128 stands for zero in the data rows.
Here are some points:
[192 193 196 154 190 170 184 163 170 168 129 127]
[106 135 136 117 117 128 128 108  95  96 105 110]
[146 125 125 114  89  48 148  64 138 141 147 105]
[176 214 216 157 129  94 179 102 161 159 155 140]
[161 159 158 156 135 121 168 124 164 165 154 165]
[148 170 166 160 154 137 180 164 153 152 153 173]
[110 117 116  99  99 171 113 191 111 107 114 133]
[130 140 140 124 145 132 138 162 112 110  79  97]
[ 61  93  94  77 106 136 100  94  61  60  68  86]
[135  80  79 100  75  74  93  62 140 143 129 119]
[135  92  90 123  71  68 123  74 160 160 150 147]
[140 127 129 160 122 131 135 152 153 153 170 170]
[109 124 127 112 123 111 132 122  93  93 118 112]
[134 105 103 139 142 145 128 131 110 109 116 130]
[ 91 119 115 116 100  88 134  96 127 129 105 115]
[ 90 204 205 113 121 108 125  52  64  63 105  76]
[163 122 119 159 149 109 138 132 144 146 142 156]
[ 81  80  81  85  70  86  94 105  74  79  81  90]
[ 95 146 146 141 142 168  90 169 127 126 146 132]
[152 117 120 113 112 116 117  95 166 166 131 121]
[161 132 134 135 140 115 156 162 164 167 128 123]
[255 220 221 255 231 118 248 205 218 217 255 255]
[154 122 121 100 158 140 120 147 163 164 122  87]
[ 54 109 110  70  79  91 100  89  53  53  59  56]
[197 234 232 197 200 213 199 207 186 187 166 184]
[137 134 134 134 171 188 135 166 199 199 154 131]
[184 172 173 196 148  77 195 155 163 162 170 193]
[134 128 128 107 183 223 102 202 130 127 116 109]
[131 125 122 127 100  97 135  97 109 110 150 135]
[ 77  78  78  88  52  54 102  54  69  69  92  99]
28 more points follow, each with its number after it:
[146 165 168 151 183 205 130 147  72  72 135 119] 0
[111  65  64 131 104 138  77 108  80  82 144 149] 1
[115 151 149 138  87  53 182  75 168 167 131 140] 2
[154 150 152 144 172 148 164 135 147 147 123 143] 3
[148 109 110 114 166 163 116 160  84  87 118 138] 4
[115 105 104 161 126 146  94 174 166 168 132 142] 5
[160 114 115 128 106 106 124  92 164 166 131 137] 6
[152 147 147 128 153 152 133 146 129 126 142 124] 7
[92 71 72 77 83 82 79 78 91 92 64 76] 8
[85 60 59 67 70 72 75 77 88 88 82 71] 9
[ 75  87  87 109 106  98  97  99  58  57  75 108] 10
[ 97 103 104  88  72  74 116 104  88  88  97 120] 11
[255 243 241 254 253 159 255 201 230 232 233 241] 12
[ 81 134 134  99  98 139 125 113  76  69  85 101] 13
[146 149 151 172 141  95 178 146 162 165 189 177] 14
[136  99  93 112  70 105 101  98 132 130 126 127] 15
[ 87  90  92  79  98 118  88 120  89  90 107  82] 16
[109  93  93  83 113 128  79  99 110 111 101  81] 17
[196 163 162 216 217 201 149 219 165 163 202 222] 18
[106  84  86 110 151 154  94 176 110 109 105 125] 19
[ 89 117 116  89 130 225  89 214 139 140  80  95] 20
[104  58  56  58 103 130  51  74 125 124  66  66] 21
[ 89 130 130 139 132 144 106 116  98 102 143 132] 22
[ 72  73  76  85 143 144  74 102  60  61  77  84] 23
[182 134 136 134 124 124 138 116 187 184 153 145] 24
[ 86 142 143  70  79  92 140  61 169 166  68  45] 25
[ 79  76  77 103  92  96  69 101  98  96  96  97] 26
[161 133 134 144 102  99 126 106 156 154 176 151] 27
Which of these numbered points is nearest to each point below, ignoring the direction in which the first points spread most? Its number follows each.
[ 66 119 117 134 105 133 108  96  88  84 142 143] > 22
[174 155 157 210 133 110 139 119 180 180 241 212] > 27
[118 144 146 124 188 222 110 211 163 164 127 127] > 20
[134 163 159 117 128 171 140 129 191 191 134 106] > 17
[ 65 126 127  89  75 111 129  88  66  66  77  90] > 13
[ 94 116 119 109  98  89 127  69  79  79 109 115] > 12
[255 255 255 255 255 119 255 184 197 197 244 255] > 12
[147 112 112 145  99  92 136 107 131 134 162 150] > 27
[128 116 117  95  84 105 113  91 171 171  98  73] > 24
[184 192 191 186 139 106 198 110 175 175 212 199] > 27
[111 171 171 147 126 146 164 111  96  94 130 151] > 13
[ 99 111 113  89  99 105 131  94  97  98  63  94] > 3
[184 173 173 179 161 127 182 137 159 158 176 180] > 12
[132 142 142 162 167 147 142 168 117 120 151 158] > 10
[154 148 149 143 153 154 104 125 118 119 130 139] > 7
